In the data rows, zero lies at 7.5, halfway between 7 and 8.
Each row below has a hidden score, from 0 to 30, with 15 about the middle. What is it? The score is a weighted sum of the row's numbers plus the product of two more (or one squared), each taken from its middle value.
 8| 8| 8| 8| 8| 6| 8| 6| 5| 8| 5| 4|10| 7|11| 8| 8| 5| 6| 7| 6| 9| 6| 8 -> 6
 9| 8| 8| 8| 8| 6| 8| 6| 5| 8| 4| 4|10| 7|11| 8| 7| 6| 6| 7| 6| 9| 6| 7 -> 9
 5| 9| 4| 8| 6| 8| 7| 7|11| 8|11| 9| 4| 8| 3| 8|10| 8| 8| 7| 8| 8| 7| 8 -> 26
 5| 7| 8| 7|11| 8| 5| 6|10| 8| 9| 8| 8| 8| 7| 9| 6|11| 7|12| 9| 6|10| 7 -> 11
 6| 9| 4| 7| 6| 9| 7| 7|11| 7|11| 9| 5| 8| 4| 8|10| 8| 9| 8| 7| 8| 7| 9 -> 20
 6| 7| 3| 8| 6| 9| 8| 7|11| 4|10|12| 4| 8| 4| 6| 9| 7| 9| 8| 8| 8| 8|10 -> 19
 9| 7| 7| 7| 4| 8| 8| 8| 6| 8| 8|10| 6| 8| 7| 7| 8| 7|10| 7| 8| 6| 7| 8 -> 12
 9| 8| 6| 9| 4| 7| 9| 9| 6| 8| 8| 9| 6| 7| 8| 8| 9| 4| 7| 5| 6| 9| 6|10 -> 11
 8| 8| 8| 8| 9| 8| 7| 9| 8| 9| 9| 7| 6| 8| 6|10| 8| 7| 8| 7| 6| 8| 9| 7 -> 13
 8| 6|10| 7|10| 8| 6| 7| 7| 9| 6| 7| 8| 8| 9| 6| 5| 9| 8| 9| 9| 7| 8| 6 -> 21
 6| 7| 3| 7| 6| 9| 8| 8|11| 5|11|11| 5| 8| 4| 7| 9| 7| 9| 8| 8| 8| 8|10 -> 15
 9| 8| 8| 8| 8| 6| 8| 6| 5| 8| 5| 4|10| 7|11| 8| 8| 6| 6| 7| 5|10| 6| 8 -> 13
 5| 7| 9| 7|11| 8| 5| 5|10| 8| 9| 8| 8| 8| 7| 8| 6|11| 7|12| 9| 6|10| 7 -> 13
 8| 7| 7| 7| 4| 8| 8| 8| 7| 8| 8|10| 6| 8| 6| 7| 8| 7|11| 6| 7| 7| 7| 8 -> 17
 6| 6| 9| 8|10| 9| 5| 5|10| 8| 8| 8| 7| 9| 8| 6| 4|11| 8|11|10| 6|10| 6 -> 22
12| 8|10| 6| 6| 8| 8|12| 8| 7| 7| 7| 7| 7| 7| 8|10| 5| 7| 6| 4| 8| 8| 6 -> 23
 9| 7| 8| 8| 7| 6| 8| 7| 5| 9| 4| 4|11| 7|11| 8| 7| 6| 6| 7| 7| 8| 7| 8 -> 8
 4| 8| 8| 6| 8| 7| 8| 5| 9| 2| 5| 8| 7| 8| 7| 5| 7|10| 6| 8| 9| 3| 7| 6 -> 18
 8| 8| 7| 7| 4| 8| 9| 8| 6| 7| 8|10| 6| 8| 6| 7| 8| 6|10| 7| 8| 6| 7| 8 -> 14
 9| 8| 8| 8| 8| 6| 8| 6| 5| 8| 5| 4|10| 7|11| 8| 8| 6| 6| 7| 6| 9| 6| 8 -> 11
 5| 9| 4| 8| 6| 9| 7| 7|11| 7|10|10| 4| 8| 3| 8|10| 8| 8| 8| 8| 8| 7| 8 -> 19
 6| 7| 9| 6|10| 9| 6| 6| 9|10| 9| 8| 8| 8| 7| 5| 5|11| 8|11|10| 4|10| 6 -> 24
 8| 8| 7| 8| 8| 6| 8| 6| 5| 7| 5| 4|10| 7|10| 8| 8| 6| 6| 7| 5|10| 5| 7 -> 10
8|8|8|6|6|7|9|9|5|9|9|9|8|7|6|9|7|7|9|5|8|8|6|7 -> 13
 4|10| 4| 8| 5| 8| 9| 7|12| 5|10|11| 4| 8| 3| 8|10| 8| 8| 7| 8| 7| 7| 9 -> 12
 8| 6|11| 7| 9| 8| 6| 6| 6|12| 6| 7|10| 7| 9| 8| 4| 9| 7| 8|10| 6| 9| 6 -> 13
 8| 7| 9| 8| 9| 9| 7| 8| 7|11| 8| 8| 7| 8| 7| 7| 7| 8| 8| 9| 8| 6|10| 7 -> 20
 6| 7| 2| 7| 6| 9| 8| 8|10| 5|10|12| 5| 8| 4| 6| 9| 7|10| 8| 8| 8| 8|10 -> 11
10| 7| 7| 8| 5| 7| 9|10| 6| 8| 9| 8| 7| 6| 8| 9|10| 4| 7| 5| 6| 9| 7| 9 -> 12
 9| 7| 6| 9| 5| 6| 9| 9| 6| 6| 8| 8| 7| 7| 7| 8| 9| 5| 8| 4| 6|11| 6| 9 -> 16
 8| 8| 6| 8| 4| 8| 9| 8| 7| 6| 7|11| 4| 8| 6| 6| 9| 6|11| 6| 8| 7| 7| 8 -> 10
 9| 6| 6| 9| 5| 6| 9| 9| 6| 7| 8| 9| 7| 7| 7| 8| 9| 5| 8| 4| 6|12| 6| 8 -> 22
 6| 7| 9| 6|10| 9| 5| 5| 9|10| 9| 8| 9| 8| 7| 5| 5|10| 8|11|10| 4|10| 6 -> 19
7|8|8|8|9|8|7|9|8|9|8|8|6|8|7|8|8|8|8|7|7|7|9|7 -> 11
10| 8| 6| 9| 4| 7| 9|10| 6| 8| 8| 9| 6| 7| 8| 8| 9| 4| 7| 5| 6| 9| 6|10 -> 15
 9| 8| 8| 7| 9| 7| 7| 9| 8|10|10| 6| 7| 7| 7|10| 8| 7| 7| 8| 6| 9|10| 8 -> 13
 5| 9| 4| 7| 6| 8| 8| 8|11| 7|11|10| 5| 8| 3| 8|11| 7| 9| 7| 8| 8| 7| 9 -> 23
12| 9| 9| 8| 7| 7| 9|11| 7| 6| 9| 6| 6| 7| 8|10| 9| 6| 6| 5| 3| 9| 8| 8 -> 16
 5| 7| 9| 7|10| 9| 6| 5| 9|10| 9| 8| 9| 8| 7| 6| 5|11| 7|12|10| 5|10| 6 -> 21
 8| 7|10| 7| 9| 7| 6| 7| 7|10| 8| 5| 9| 6| 9|10| 6| 9| 6| 7| 7| 7| 9| 7 -> 9
 9| 8| 6| 9| 4| 8| 9|10| 6|10| 7| 9| 6| 7| 8| 7| 9| 4| 7| 6| 6| 8| 7|10 -> 19
 9| 6|11| 6| 9| 8| 6| 6| 6|12| 6| 7|10| 8| 9| 7| 4| 9| 8| 8|10| 6| 8| 6 -> 19
 6| 8| 3| 7| 6| 9| 8| 8|11| 5|10|11| 5| 8| 4| 8|10| 7|10| 7| 8| 8| 7|10 -> 10
10| 8| 7| 9| 5| 7| 8|10| 6| 9| 7| 9| 6| 6| 8| 8| 9| 4| 7| 5| 5| 8| 7|10 -> 6
 7| 8| 7| 7| 5| 7| 9| 8| 6| 7| 8| 9| 6| 8| 6| 8| 8| 7|10| 6| 8| 7| 7| 8 -> 13
8|7|8|8|9|8|6|9|7|9|9|7|7|8|7|9|8|8|7|8|7|8|9|7 -> 15
 7| 8| 7| 9| 8| 6| 8| 5| 5| 7| 4| 4| 9| 7|10| 9| 8| 6| 5| 6| 6|10| 6| 7 -> 7
 4| 6| 7| 9|10| 8| 6| 6| 9| 8| 9| 8| 9| 7| 7| 5| 5|10| 7|10|10| 6| 8| 7 -> 18
10| 7| 6| 8| 5| 6| 9|10| 5| 7| 9| 7| 7| 6| 7| 9| 9| 5| 7| 3| 5|11| 6| 8 -> 18
 9| 7| 6| 9| 4| 7| 9| 9| 6| 7| 7| 9| 6| 7| 7| 7| 9| 5| 8| 5| 5|11| 6| 9 -> 28
 7| 7| 3| 6| 6| 9| 8| 8|10| 6|11|11| 5| 8| 4| 7|10| 7|10| 8| 8| 8| 8|10 -> 19
 3| 6| 7| 9|10| 8| 7| 6| 9| 8| 7| 9| 8| 7| 7| 4| 6|10| 6|10| 9| 5| 8| 7 -> 20
 7| 7| 8| 8|10| 7| 6| 8| 7| 7| 7| 6| 7| 7| 8| 7| 6| 9| 8| 8| 7| 8| 8| 7 -> 13
 5| 7| 8| 8|10| 9| 5| 5|10| 8| 8| 8| 6| 9| 7| 7| 4|11| 7|10|10| 7|10| 7 -> 15
10| 8| 8| 8| 4| 8| 8|10| 7|10| 8| 8| 6| 5| 8| 9|10| 4| 7| 5| 6| 8| 8|10 -> 5
 6| 8| 8| 5| 8| 7| 8| 7| 9| 4| 7| 8|10| 7| 7| 6| 7|10| 7| 9|10| 3| 6| 5 -> 16
 6| 7| 9| 7|10| 9| 5| 6|10| 9| 9| 8| 8| 9| 7| 7| 5|11| 8|12|10| 6|10| 6 -> 20
 8| 6|10| 7|10| 8| 6| 7| 6|10| 7| 7| 8| 7| 9| 7| 5| 9| 8| 9| 9| 7| 9| 6 -> 18
 4|10| 4| 8| 5| 8| 9| 8|12| 6|10|10| 5| 8| 3| 8|10| 8| 8| 7| 8| 8| 7|10 -> 15
 9| 8| 8| 8| 8| 7| 8| 6| 5| 9| 4| 5|10| 7|11| 8| 7| 6| 6| 7| 7| 9| 7| 8 -> 6
 8| 7| 7| 7| 5| 8| 8| 8| 7| 8| 9|10| 6| 8| 6| 7| 8| 7|11| 6| 8| 8| 6| 7 -> 19
 8| 7| 7| 7| 4| 8| 9| 9| 6| 9| 8|10| 7| 8| 6| 7| 8| 7| 9| 7| 8| 6| 7| 8 -> 21
 9| 6|11| 6| 9| 8| 6| 6| 6|12| 6| 6|10| 7| 9| 8| 4| 9| 7| 9| 9| 6| 9| 6 -> 20
10| 7| 7| 9| 5| 7| 8|10| 6| 9| 7| 9| 7| 7| 8| 8| 9| 4| 8| 5| 5| 9| 7| 9 -> 12
 9| 7| 7| 7| 4| 8| 8| 9| 6| 8| 8|10| 6| 8| 6| 7| 8| 7|10| 7| 8| 6| 7| 8 -> 17
12| 8|10| 6| 6| 8| 9|12| 8| 8| 7| 6| 7| 7| 7| 9|10| 5| 8| 6| 4| 8| 8| 6 -> 26
 9| 8| 6| 9| 8| 5| 8| 5| 5| 6| 5| 3| 9| 7|10|10| 9| 6| 5| 6| 4|10| 6| 8 -> 12
10| 8| 7| 8| 5| 7| 9|10| 6| 7| 9| 7| 7| 6| 8|10|10| 4| 7| 4| 6| 9| 7| 9 -> 5
 7| 7| 9| 8|10| 7| 6| 7| 7| 7| 6| 7| 6| 8| 8| 6| 6| 9| 8| 9| 9| 8| 8| 7 -> 17
 8| 7|10| 7| 9| 8| 6| 6| 6|10| 6| 7| 8| 8| 9| 7| 4| 9| 8| 9| 9| 7| 8| 6 -> 19
11| 9| 9| 8| 7| 7| 9|11| 7| 5| 8| 7| 6| 8| 8| 9| 9| 6| 6| 5| 4| 9| 7| 7 -> 14
 8| 6|10| 7|10| 7| 6| 9| 7| 8| 8| 5| 8| 7| 9| 9| 6| 9| 7| 8| 6| 8| 9| 7 -> 15
11| 7| 7| 8| 5| 7| 8|10| 6| 8| 9| 8| 7| 6| 8| 9|10| 4| 7| 5| 5|10| 7| 9 -> 11
 4| 5| 7| 8|10| 8| 7| 6| 9| 9| 9| 8|10| 6| 7| 6| 5|10| 6| 9|10| 5| 9| 7 -> 15
 5| 9| 4| 8| 6| 9| 8| 7|11| 6|11|10| 4| 8| 4| 8|10| 8| 8| 7| 8| 8| 7| 9 -> 17
 6| 7| 9| 8|10| 9| 5| 5|10| 8| 8| 8| 7| 9| 7| 7| 5|11| 8|11|10| 6|10| 7 -> 16
 4| 8| 7| 6| 8| 7| 8| 7| 9| 3| 5| 8| 8| 7| 7| 5| 8|10| 7| 8| 9| 3| 6| 5 -> 17
 6| 7| 9| 6|10| 9| 5| 6| 9|10| 9| 8| 9| 8| 7| 5| 5|11| 8|11|10| 4|10| 6 -> 21
12| 9| 9| 8| 8| 6| 8|11| 7| 6| 9| 6| 7| 7| 8|10| 9| 6| 6| 5| 3|10| 8| 8 -> 11
 9| 8| 6| 9| 5| 6| 9| 9| 6| 6| 8| 7| 7| 7| 7| 9| 9| 4| 7| 4| 6|10| 6|10 -> 9
 6| 7| 9| 6|11| 9| 5| 6| 9| 9|10| 7| 9| 8| 7| 7| 6|10| 7|12| 9| 5|10| 6 -> 17
10| 7| 6| 9| 5| 7| 9|10| 6| 7| 8| 8| 7| 7| 7| 9| 9| 5| 7| 5| 5|10| 6| 9 -> 22
 8| 8| 8| 8| 8| 6| 8| 6| 5| 8| 5| 4|10| 7|10| 9| 8| 6| 6| 7| 5| 9| 6| 8 -> 9
 9| 7| 8| 8| 8| 6| 8| 6| 5| 8| 5| 5|10| 7|11| 8| 8| 6| 6| 8| 6|10| 6| 8 -> 17
10| 8| 7| 9| 5| 8| 8|10| 6|10| 7|10| 6| 7| 8| 7| 8| 5| 7| 7| 5| 8| 7|10 -> 28
 7| 8| 6| 7| 5| 8| 9| 8| 6| 7| 7|10| 5| 8| 6| 7| 8| 6|10| 5| 8| 7| 7| 9 -> 9
10| 7| 7| 9| 5| 6| 9|10| 6| 6| 9| 7| 7| 7| 8|10|10| 4| 7| 4| 5|10| 6| 9 -> 9
 7| 8| 8| 5| 8| 7| 8| 7| 8| 4| 7| 7| 9| 7| 7| 7| 7|10| 7| 8|10| 3| 6| 5 -> 22
 8| 6|10| 6| 9| 8| 6| 6| 6|11| 6| 7| 9| 8| 9| 6| 4| 9| 8| 9|10| 6| 8| 5 -> 20
 8| 8| 8| 5| 7| 7| 9| 7| 8| 4| 9| 7|11| 7| 7| 7| 7| 9| 7| 7|10| 4| 7| 6 -> 24
 6| 8| 8| 5| 7| 7| 8| 8| 9| 4| 7| 7|10| 7| 6| 6| 7|10| 8| 8| 9| 4| 6| 5 -> 19
 6| 8| 3| 7| 6| 9| 8| 8|11| 5|11|11| 5| 8| 4| 7|10| 7| 9| 8| 7| 8| 8|10 -> 14
 9| 7| 9| 7| 8| 8| 7| 8| 7|12| 9| 8| 8| 8| 7| 7| 6| 8| 6|10| 9| 6|10| 8 -> 22
 7| 7| 3| 6| 6| 9| 8| 9|10| 5|11|10| 6| 8| 4| 7|10| 7|10| 7| 8| 9| 8|10 -> 14
 5| 8| 9| 7|10| 9| 6| 6|10| 8| 8| 8| 7| 9| 7| 6| 5|11| 7|12|11| 6|10| 7 -> 17
11| 7| 7| 8| 5| 7| 8|10| 6| 8| 8| 8| 7| 6| 8| 9| 9| 4| 8| 5| 5|10| 7| 9 -> 21
 9| 8| 8| 8| 8| 7| 8| 6| 5| 8| 3| 5| 9| 8|11| 7| 6| 6| 7| 7| 7| 9| 6| 7 -> 8
 5| 7| 9| 7|11| 8| 5| 5|10| 8|10| 8| 8| 8| 7| 8| 6|11| 7|12| 9| 6|10| 7 -> 13
 9| 7| 8| 8| 7| 6| 8| 8| 6| 9| 5| 4|12| 7|10| 8| 8| 6| 7| 7| 7| 7| 7| 9 -> 10
 9| 8| 8| 8| 8| 6| 8| 6| 5| 8| 5| 4|10| 7|10| 9| 8| 6| 6| 6| 5|10| 6| 8 -> 12
 5| 7| 8| 8|11| 8| 5| 5|10| 8| 8| 8| 6| 9| 7| 7| 4|11| 7|10|10| 6|10| 7 -> 12
8|7|8|8|9|7|7|9|8|9|9|7|7|8|6|9|9|7|7|8|5|9|9|8 -> 22
10| 7| 7| 8| 5| 6| 8|10| 6| 7| 9| 7| 7| 6| 7|10|10| 4| 7| 4| 5|10| 7| 8 -> 9
 9| 8| 8| 8| 7| 6| 8| 6| 5| 8| 4| 4|10| 7|11| 8| 8| 5| 6| 8| 6| 9| 6| 8 -> 12
 8| 7| 6| 9| 4| 6| 9| 9| 6| 6| 8| 8| 6| 7| 7| 8| 9| 5| 7| 4| 6|11| 5| 9 -> 18
 8| 8| 8| 9| 9| 6| 9| 6| 5| 8| 4| 4| 9| 7|10| 8| 7| 5| 5| 6| 7|10| 6| 7 -> 9
10| 7| 8| 8| 7| 6| 8| 7| 5| 9| 4| 5|12| 7|11| 8| 7| 6| 7| 7| 7| 8| 7| 8 -> 10
 5| 9| 4| 8| 6| 9| 7| 6|11| 7|11| 9| 3| 8| 4| 8|10| 8| 7| 8| 8| 8| 7| 8 -> 21
 9| 8| 6| 9| 8| 5| 8| 5| 5| 5| 6| 4| 9| 7|10| 9| 9| 6| 6| 6| 4|10| 5| 7 -> 13
12| 9| 9| 8| 7| 6| 8|11| 8| 6| 9| 5| 7| 7| 8|10|10| 6| 7| 5| 3|10| 8| 8 -> 16
 7| 6|10| 8|10| 8| 6| 7| 7| 9| 6| 7| 7| 8| 9| 5| 5| 9| 8|10| 9| 7| 8| 6 -> 25
12| 9| 9| 7| 7| 7| 9|11| 7| 6| 8| 7| 7| 7| 8| 9|10| 6| 6| 6| 3| 9| 8| 7 -> 18
11| 9|10| 7| 7| 7| 9|12| 8| 6| 8| 6| 6| 7| 8| 9|10| 5| 7| 6| 4| 9| 8| 7 -> 19
11| 7| 8| 8| 5| 7| 8|10| 5| 7| 9| 7| 8| 6| 7|10|10| 5| 8| 4| 5|10| 7| 8 -> 10
 8| 7| 9| 8| 9| 8| 7| 8| 7|10| 8| 8| 7| 8| 7| 8| 7| 8| 7| 9| 8| 6|10| 7 -> 15
 8| 7| 9| 8|10| 7| 6| 8| 7| 7| 7| 6| 7| 7| 9| 8| 7| 9| 8| 8| 7| 8| 9| 7 -> 12
 8| 9| 8| 5| 8| 7| 9| 6| 9| 3| 8| 8| 9| 8| 8| 6| 6| 9| 7| 8|10| 3| 8| 6 -> 12
 5| 8| 8| 5| 7| 7| 8| 7| 9| 4| 7| 7| 9| 7| 7| 6| 7|10| 8| 8| 9| 4| 6| 5 -> 16
 3| 7| 7| 8|10| 8| 6| 5| 9| 8| 8| 9| 8| 7| 7| 4| 6|10| 6| 8|10| 6| 8| 7 -> 12
 9| 8| 8| 8| 8| 6| 8| 6| 5| 7| 5| 4|10| 7|10| 9| 8| 6| 6| 6| 5|10| 6| 8 -> 11
10| 7| 6| 9| 5| 7| 9|10| 6| 7| 8| 8| 7| 7| 7| 8| 9| 5| 8| 4| 6|11| 6| 9 -> 20
 6| 7| 9| 6|11| 9| 5| 6| 9|11|10| 6|10| 8| 7| 7| 6|10| 7|12| 9| 4|10| 6 -> 22
 8| 8| 8| 8| 9| 7| 7| 9| 8| 9| 9| 7| 6| 7| 6|10| 9| 7| 8| 7| 5| 9| 9| 7 -> 15
 5| 8| 4| 8| 6| 9| 7| 7|11| 6|11|10| 4| 8| 4| 8|10| 8| 8| 8| 8| 8| 7| 9 -> 17
 9| 7| 6| 9| 4| 7| 9| 9| 6| 8| 7| 9| 6| 7| 8| 7| 9| 5| 7| 5| 6|10| 6|10 -> 19
 4| 7| 7| 9|10| 8| 5| 6| 9| 7| 9| 8| 8| 7| 7| 6| 5|10| 8| 8| 9| 8| 8| 6 -> 11
 6| 8| 3| 7| 6| 9| 8| 8|10| 4|10|12| 5| 8| 4| 7| 9| 7|10| 8| 7| 8| 8|10 -> 11
 4| 8| 7| 6| 8| 7| 8| 7|10| 3| 6| 8| 8| 7| 7| 5| 8|10| 7| 8| 9| 4| 6| 5 -> 17
 7| 6|10| 7| 9| 8| 6| 7| 7| 9| 6| 8| 8| 8| 9| 5| 5| 9| 8|10|10| 7| 8| 6 -> 23
7|7|9|8|8|9|7|8|8|9|7|9|5|8|7|7|7|8|8|8|9|6|9|7 -> 13
 3| 7| 7| 9|10| 8| 6| 6| 9| 7| 7| 9| 8| 7| 7| 4| 6|10| 6| 9| 9| 6| 7| 7 -> 12
 8| 7| 7| 7| 4| 8| 9| 9| 6| 9| 7|10| 7| 8| 6| 7| 8| 7| 9| 7| 9| 5| 7| 8 -> 18
10| 8| 6| 9| 5| 7| 8|10| 6| 8| 8| 9| 6| 7| 7| 8| 9| 5| 7| 5| 5| 9| 6|10 -> 9
 6| 7| 9| 8|10| 9| 5| 5|10| 8| 8| 8| 7| 9| 8| 6| 4|11| 8|11|10| 6|10| 7 -> 17
 4| 6| 7| 9|10| 8| 6| 6| 9| 8| 9| 8| 9| 7| 7| 5| 6|10| 7| 9|10| 6| 8| 7 -> 19
 7| 8| 7| 7| 5| 7|10| 9| 6| 7| 8| 9| 6| 8| 6| 8| 8| 7| 9| 6| 9| 7| 7| 9 -> 15
 9| 8| 7| 8| 8| 5| 8| 6| 5| 7| 6| 4|10| 7|10| 9| 9| 6| 7| 6| 5| 9| 6| 8 -> 14
 6| 7| 3| 7| 6| 9| 7| 7|11| 5|10|11| 5| 8| 5| 6| 9| 7| 9| 9| 8| 8| 8| 9 -> 17
 6| 7| 9| 7|10| 9| 5| 6|10| 9| 9| 8| 8| 9| 7| 7| 5|10| 8|12|10| 6|10| 7 -> 18
 8| 8| 8| 8| 8| 6| 8| 6| 5| 8| 5| 5|10| 7|11| 8| 8| 6| 6| 7| 6|10| 6| 7 -> 10
 7| 7|10| 7| 9| 8| 7| 6| 6|10| 6| 7| 8| 8| 9| 6| 4| 9| 8| 9|10| 7| 8| 6 -> 20
 9| 8| 6|10| 4| 7| 9| 9| 6| 8| 7| 9| 6| 7| 8| 7| 9| 5| 7| 6| 6| 9| 6|10 -> 17
 7| 8| 7| 7| 5| 8| 9|10| 5| 8| 8|10| 7| 8| 6| 8| 7| 7| 9| 7| 9| 5| 7| 8 -> 9
 6| 7| 8| 6| 7| 7| 8| 8| 8| 5| 7| 8|10| 7| 7| 5| 7|11| 8|10|10| 3| 6| 5 -> 26
 7| 8| 7| 7| 5| 7| 9| 8| 6| 7| 8| 9| 6| 8| 6| 8| 8| 7|10| 5| 8| 8| 7| 8 -> 13
10| 7| 8| 8| 8| 7| 8| 7| 5| 8| 3| 5|10| 7|11| 7| 6| 6| 7| 7| 7| 8| 7| 7 -> 8
 9| 8| 7| 8| 8| 5| 8| 6| 5| 7| 6| 4|10| 7|10| 9| 9| 6| 6| 7| 4| 9| 6| 7 -> 13
 4| 7| 7| 9|10| 8| 6| 6| 9| 6| 8| 8| 8| 7| 8| 6| 6|10| 7| 7| 9| 8| 8| 6 -> 8
 9| 7| 8| 8| 8| 7| 8| 6| 5| 8| 4| 5|11| 7|11| 7| 7| 6| 6| 8| 7| 9| 6| 7 -> 14
 9| 8| 7| 9| 8| 5| 8| 5| 5| 7| 6| 4| 9| 7|10|10| 9| 5| 5| 6| 5| 9| 6| 8 -> 7
 8| 8| 7| 7| 5| 7| 9| 9| 6| 8| 9| 9| 7| 7| 6| 9| 8| 7|10| 5| 8| 8| 6| 8 -> 14
 8| 8| 8| 5| 7| 7| 9| 7| 8| 4| 9| 8|11| 7| 7| 7| 6| 9| 7| 8|10| 4| 7| 6 -> 13
 6| 8| 3| 7| 6| 9| 7| 7|11| 6|11|10| 5| 8| 4| 7|10| 7| 9| 8| 8| 8| 8| 9 -> 18
 9| 7| 6| 9| 5| 6| 9| 9| 5| 6| 8| 8| 7| 7| 7| 8| 9| 5| 8| 4| 6|11| 5| 8 -> 17
 6| 7| 9| 7|10| 9| 5| 5|10| 8| 9| 8| 7| 9| 7| 6| 5|11| 8|11|11| 6|10| 7 -> 20
 9| 8| 8| 8| 8| 6| 8| 6| 5| 8| 5| 5|11| 7|10| 8| 8| 6| 7| 8| 5| 9| 6| 8 -> 14
 4| 7| 7| 9|10| 8| 5| 7| 9| 5| 8| 8| 7| 7| 8| 6| 6|10| 8| 6| 9| 9| 7| 6 -> 4
 8| 8| 7| 7| 5| 7| 8| 7| 7| 7| 8|10| 6| 8| 6| 8| 8| 7|11| 5| 7| 8| 7| 8 -> 5
 7| 8| 8| 8| 9| 7| 7| 9| 8| 9| 9| 7| 7| 7| 6|10| 9| 7| 8| 7| 5| 9| 9| 8 -> 12
 4| 7| 7| 9|10| 8| 5| 7| 9| 6| 8| 8| 7| 7| 8| 5| 6|10| 8| 8| 9| 8| 8| 6 -> 9
 4| 6| 7| 9|10| 8| 7| 6| 9| 8| 8| 9| 9| 6| 7| 4| 6|10| 6|10| 9| 5| 8| 7 -> 22
 8| 6|10| 7|10| 7| 5| 9| 7| 8| 8| 6| 8| 7| 9| 8| 7| 9| 7| 9| 6| 7| 9| 6 -> 14
 6| 6| 8| 6|10| 9| 5| 5| 9|10| 9| 7| 9| 8| 7| 6| 5|11| 8|12|10| 5|10| 6 -> 22
 9| 8| 8| 8| 8| 6| 9| 6| 5| 9| 4| 4|10| 7|11| 8| 7| 6| 6| 8| 7| 9| 7| 8 -> 8
 4| 8| 7| 6| 8| 7| 8| 7|10| 3| 6| 8| 8| 7| 6| 6| 7|10| 8| 7| 9| 4| 6| 5 -> 13
 8| 8| 8| 8| 8| 6| 8| 6| 5| 7| 5| 4|10| 7|10| 8| 8| 6| 6| 7| 5|10| 5| 7 -> 14
 9| 7| 8| 8| 8| 7| 9| 7| 5| 9| 4| 5|11| 7|11| 7| 7| 6| 6| 7| 7| 9| 6| 8 -> 9
 9| 9| 6| 9| 4| 8| 9|10| 7|10| 7| 9| 6| 6| 8| 8| 9| 4| 7| 5| 6| 8| 7|11 -> 15
12| 8| 9| 7| 7| 7| 9|11| 7| 6| 8| 7| 6| 7| 8| 8|10| 6| 6| 6| 3| 9| 7| 7 -> 25
 9| 8| 8| 9| 8| 7| 8| 6| 5| 8| 3| 5| 9| 7|11| 7| 6| 6| 6| 6| 7| 9| 6| 7 -> 10
 8| 7| 7| 7| 5| 8| 8| 7| 7| 8| 8|10| 5| 8| 6| 7| 8| 7|11| 6| 7| 8| 6| 8 -> 19
11| 9|10| 6| 6| 8| 9|12| 8| 7| 7| 7| 6| 7| 7| 8|10| 5| 8| 6| 4| 8| 8| 7 -> 22
 9| 8| 8| 8| 8| 7| 8| 6| 5| 8| 4| 4|10| 7|11| 8| 7| 6| 6| 7| 6|10| 6| 7 -> 8
 9| 6| 6| 9| 5| 6| 9| 9| 6| 6| 8| 8| 7| 7| 7| 8| 9| 5| 8| 3| 6|12| 5| 8 -> 21
 5| 7|10| 6|10|10| 7| 6| 9|10| 8| 8| 8| 8| 7| 4| 4|10| 7|11|11| 4| 9| 6 -> 21
 6| 8| 3| 7| 6| 9| 7| 7|11| 5|10|11| 4| 8| 4| 6| 9| 7| 9| 9| 8| 9| 8| 9 -> 18
8|7|8|8|9|8|6|9|7|9|9|8|7|8|7|8|8|8|7|9|6|8|9|7 -> 15
 9| 8| 8| 8| 8| 7| 8| 6| 5| 8| 4| 4|10| 7|11| 8| 7| 6| 6| 7| 6|10| 6| 7 -> 8
 7| 7| 8| 8|10| 7| 6| 8| 8| 6| 7| 7| 6| 7| 8| 7| 7| 9| 7| 8| 7| 8| 8| 7 -> 14
 6| 8| 3| 8| 6| 9| 7| 7|11| 5|10|11| 4| 8| 5| 6| 9| 8| 9| 8| 8| 8| 8| 9 -> 14
 8| 8| 8| 5| 7| 7| 9| 7| 8| 5| 9| 8|11| 7| 7| 7| 7| 9| 7| 8|10| 3| 7| 6 -> 19
 6| 8| 9| 8|10| 8| 7| 7| 7| 6| 5| 8| 6| 8| 9| 5| 5| 9| 8| 9| 9| 7| 7| 6 -> 16
11| 9|10| 7| 7| 7| 9|13| 8| 7| 8| 6| 6| 7| 8|10|10| 5| 7| 5| 4|10| 8| 7 -> 18
 9| 8| 8| 8| 8| 6| 9| 7| 5| 9| 4| 4|11| 7|10| 8| 7| 6| 6| 6| 8| 8| 7| 8 -> 6
 8| 6|11| 6| 9| 8| 6| 6| 6|12| 6| 7| 9| 8| 9| 7| 4| 9| 8| 9|10| 6| 8| 6 -> 20
 7| 6|10| 8|10| 8| 6| 7| 7| 9| 6| 7| 8| 8| 9| 5| 5| 9| 8|10| 9| 7| 8| 6 -> 24
 9| 8| 8| 8| 8| 6| 8| 6| 5| 8| 5| 4|10| 7|10| 8| 8| 6| 6| 7| 6|10| 6| 8 -> 15
13| 8|10| 6| 7| 7| 8|12| 7| 7| 9| 6| 7| 7| 8|10|10| 5| 7| 6| 3| 9| 9| 7 -> 18
6|8|9|8|9|8|7|8|8|8|7|8|5|9|7|8|8|8|8|7|7|7|9|7 -> 9
7|7|9|8|9|8|7|9|8|9|8|8|6|8|7|8|8|8|8|8|7|7|9|7 -> 16
 6| 7| 9| 8|10| 9| 5| 5|10| 8| 9| 8| 7| 9| 7| 7| 5|11| 8|11|10| 6|10| 7 -> 16
